128 stands for zero in the data rows.
Here are some points, each followed by its number:
[142  89 141 104 121 117 172 120 138 138 136 137 177 119 144 141 103 158  78 121 118 141 106  93 134  99 117  79 152 149 125 108 128 136 132 121 129 141 124 132 162  98 165 125 121 139 126 105 157 134 128 177 122 109 151 137 153 144 124 120 142 127 164  99] 0
[119 115 130 120 133 131 107  81 123 107 154 145 117 137 126 118 109 132 118 159 128 123  93 149 141 102 138 112 118 135 134 128 100 136 102 124 126  91 105 141 119 133 116 133 125  93 100 142 125 119 142 115 136 133 102 119 122 127 126 112 117 155 139 147] 1
[153 106 147 129 148 131 121 117 134 148 126 114 127 139 128 164 116 122 129 143 154 129 157 115 160 141 121 147 129 157 106 104 109 117 109 152 126 151 148 137 138 152 139 125  92 132 131 109 117 114 122 118 126 119 126 117 166 119 130 160 157 127 125  92] 2
[149 155  90  68  99  83 150 134 151  96 107 191 147 141 171 204 113 125 121 129 137 157 137 209 108 141 117 153 108 109 116 144 153 138 143 119 118  89 128 164 116  92  89 186 198 144 127 111 111 127 147 142 106 156  96 117 126 142 120 162 119 203 100  97] 3
[142 122 149 140 109 122 144 122 145 119 136 144 136 104 141 151 129 142 123 131 152 154 144 102 148  81 130 127 145  98 129 127  85 100 132 122 128 140 156 149 143 128 131 134 110 105 102  94 132 140 104 125 125 108 121 112 106 156 122 142 124 138 132 125] 4
[146 129 102 132  96  86 139  98 135 150 137  68 146 110 139  85 171 116  89 144 120 117 127 137  98 108 144 161 137 125  74  95 183 132 153 161 118 144 133  63 110 148 148 172 183  91 138 122 143 105 153 120 124 124 182  90 122 132 131 111  97  90 105 172] 5
[170 108 116 131 131 125 139 117 144 115 144 169 153 134 130 140 104 133 123 116 149 151 122 110 143 109 114 106 111 127 132 133 104 102 117 144 123 158 132 159 153 129 114 121 134  94  97 120 128  99 132 137 111 132 155 131 136 156 114 145 130 132 153 111] 6
[ 42 137 126  90 111 194 136 175 116  95  95 121 171 225  65 136 161 178 133 125 161  74  78 128 182 156  97 135 103 172 125 148  90  70 179  99 168  85 112 129   4 139  74 124  80 178 166  71  94 120 127 118 163 104  82 127 117  91 137  94  86 153  88 139] 7
[  1 194 102 216 255  43 187 212  66 229 117 232 179  58  66 118 134 156 125 208 133 133  89 148 223 128 146 147 115 151  22 194 201 179  98 134  47 150  87  80  56 144 209 204 205 183 134  95 127  71 213  62 101 152 138   7 192 100 100  46  79  86 140 137] 8
[166 170 167  83 154 159 124 119 124  43  73 120 124 110 126 124 117  81 120 121 126 159  79 169  81 158  96  96 153 161 178  72 112 151 161  88 141 180 119 145  96 103  80  43  96 106 126 182 128 124 113 186 177 162  96 192 124  53 155  57 185 114 101 169] 9
[139 124 170 138 125 137 123 115 145 116 122 148 147 150 138 112 127 129 134 134 131 172 147  97 137  92 127 111 126 122 136 135 108 109 138 131 131 128 141 139 174 122 112 134 104 128  89  97 152 108 108 130 120 108 127 117 106 161 124 139 145 159 153 122] 10
[144 101 133 129 153 117 124 120 125 143 115 117 112 157  98 137 116 117  97 159 160 170 169 131 148 121 125 144 148 156 135 137 120 108 110 132 142 173 169 166 142 143 147 123 108 127 139 124  85 128  73 141 150 138 120 111 130 122 113 134 144 148 125 123] 11
[129 127 129 104 124 154 107 132 124  89 113 120  93 142 128 127 130 119 144 128 119 113 126 158  92 164 108 135 127 147 171 130 122 133 128  89 131 108  96 160  94 127  96  91 123 166 127 162 106 147 144 127 157 127  85 136 137  97 125 133 160 152 122 136] 12
[153 117 139 103 128 166 137 109 125 114 123 161 112 158 137 147 130 137 110 119 126 145 117 132 137 152 158 115 132 147 159 141 109 123 137 119 116 120 125 132 121 114 126 137 139 132 125 143 121 136 148 127 140 162 117 121 155 120 106  83 136 129 166 130] 13
[ 81 209  72 118  75 157 115 126   9 135  78 189 129 255 126 138 101 140 201 159 159  81 112 144 143 163  77  73 101 128 159 125 104 132 150 138 166  68  83 140  61  76  73 147 214 153  53  97 132  92 132  43 175 139 148 172  96 142 128 111  90 118 214 150] 14
[150 161 169  88 151 135 174  92 158  86 192  67  96  83  94 101  96 135 155 128  53 133  98 155 172 166  78 174 116  95 168 162 110 101 109 134 125  68 100 169 124 163 162 123 144 147 105  56 123 139 122 158 128 165 125 126 125 105 122 155 181 160 175 154] 15
[ 87 255  88 255  98 127 123  74 158 147 208  66 117 159 174  18 156 102  47 145 156  48 134  81 119  34 166 114 200  39  50 112 229 145 234  57  91 131 127  74 133 115 238 195 212   0 146 210 160 216 195 125  80 195 249 247  82 215 110  81   3  34 111 228] 16
[176  90 147 150 135 160 159 124 101  54 103 101 128 123 158 151 108 109 126 133 153 103 110 147 172 157 109  73 169 164 147 108 120 168 148 129 113 158 119 132 114 124 131  84 134 142  99 118 122 141 129 109 134 122  70  80 134  78 134 137  99 166 105 119] 17
New points follow, each followed by the numbers of its two nearest points above, looking only along the 6 directions in which the numbered points spread most, nearest first.
[158 113 140 127 117 141 134 121 139 133 132 132 147 139 143 167 108 144 138 100 133 134 146  93 151 102 131 125 114 120 124 115  83 128 118 128 130 145 141 155 153 130 117 102 108 125  99  97 147 131 116 116 104 130 126 138 115 145 120 159 131 126 134  99] 10 4
[122 131 121 137 176 128 160 122 121 150 133 156 140 115 141 129 107 125 120 142 150 137 129 147 153 138 128 140 135 117 120 110 144 124 114 145 121 157 156 105 145 147 172 155 108 130 135 129 134 101 144 105 138 108 137 106 161 146 122 115 140 116 119 121] 0 2
[116 127 124 148 177 102 147 120 126 148 147 175 148 134 136 117 108 132 114 161 154 125 114 137 152 138 137 134 123 153  90 129 172 138 128 141 115 143 137  97 126 141 177 159 141 152 136 110 135 111 150 106 129 133 152  80 167 158 134 120 120 110 128 134] 5 0
[122 124 141 130 102 127 148 128 136  93 136 158 109 142 128 118 135 137 126 143 121 128 119 129 155 103 135 116 122 144 151 151 113 112 135 125 118 139 138 150 131 111 128 120 134 148 100 122 150 125 122 144  97 126 129 126 137 134 110 120 123 149 157 134] 1 13
[144 126 135 110 109 135 129 120 136  85 129 126 137 142 116 130 116 134 130 147 122 135 112 154 128 141 125 121 127 138 139 133 120 127 128 130 133 135 109 134 120 123 122 115 114 144 118 145 130 132 123 136 152 119 113 127 116 125 130 124 133 165 150 133] 13 1
[ 92 131 152 115  71  59 185 154 177 130  68 158 182 193 121 151 111 127 134 168  66  58 157 160 124 139 123  75  20 160 167 173 199 141  86  91 161 134  76 123 131  88 129 114  55 188 183 179 145  72 112 159 159 172 135 151  60 124  95 128 190  92 158 125] 13 1
[150  87 140 173  94  37 108 112 137 121 162 165  85 184 153 150 107  94 183  46  32  69 118 111 123  80  87  69  83  98 129 176 126 136  93 156 113 107 119 132 152 177  93 150 137  85 120  29 110 112 132 174 110 194 108 108 128 137  97  92 109  79 140 173] 1 6
[159 100 130 120 119 125 131 122 138 144 136 129 126 138 149 158 104 135 142 103 141 128 133 109 141 132 132 123 109 126 128 129  75 130 122 125 137 141 161 141 164 122 127 105 106 113 122  99 120 112 104 130 119 121 122 129 120 136 144 139 137 138 143 103] 10 4
[ 84 144 102 162 231  81 145 139 101 198 129 131 146  87 117 115 115 106  87 186 141 139 174 150 133 202 164 195 157 172  54  72 221 118 132 178 113 171 158  73 109 166 213 195 103 166 198 166 106  55 164 105 150 132 161  58 220  96 151 130 146  93  73 136] 5 2
[158 142 125 145 129 133 138 124 123 108 110 113 111 135 107 132 137 123 146 136 124 137 153 128  98 112 146  97 118 134 140 142 116 118 158 116 121 120 116 135 141 142 150 108 132 140 114 120 136 129 126 149 115 153 126 105 133 124 147 137 151 139 149 141] 1 13
[124 127 124 104 159 209  76 107 148  96 135 167  56 154 210  61 100 157 131 174  48 111 142  91  51 189 182 121 109 192 175 107 186 143  87 168 124  96 135  98 148 137  99 120 163 228 149 139  77  89 183 108 133 122  78  97  93 100 156  82 113 108 115 116] 13 1
[ 94 135 119 151 207  89 145 139 109 166 143 175 148  97 125 111 117 125 111 159 146 140 124 150 175 152 141 136 117 153  87 128 176 138 137 158  97 162 142  78 103 147 200 180 132 151 139 115 109  72 174 102 148 137 155  79 184 109 115 106 118 107 119 129] 5 2
[ 79 176  79 166 166 178 206 132 127 164 132 205 133 111  70 103  81  92 111 163 152 129 165  81 167  86 148  72 179 106 183 158 115 144  80  94  73 152 113  79  58 139 166 190 171 169  85  51 146  83 143  84 145 135 102  47  75 189  89 166 198 170 132 140] 1 6
[121 129 156 128 142 116 136 119 124 114 126 155 116 149 128 114 120 125 132 153 114 140 110 154 138 133 136 147 127 152 147 143 118 143 132 129 127 123 126 102 145 136 150 112 125 136 125 144 124 125 126 125 138 136 140 117 120 141 105 130 140 129 148 130] 1 13
[111 162  95  85  59 151  68 255  77  79  57  26  81  27  88 148 189  98 123 150 131  53 200 255   0 255 105 238 235 173 151  31 165  98 117 113 209  83  98 189  79  74  83  11  42 253 255 255  16 173 133 134 209  94  48 182 208   0 216 255 255 139   0  74] 9 12
[ 85 120 135  46 139 110  93 152 132 163 104  49 205  82  97 170 249 156  98 207  92 136 195 176  75 213 103 201 152 150 146  84 207 139 193 206 133 144 165  99 132 165 136  85 113 147  82 240 139 113 141 159 167  81 131 107 131  70 205 146 176 107   2 100] 17 11
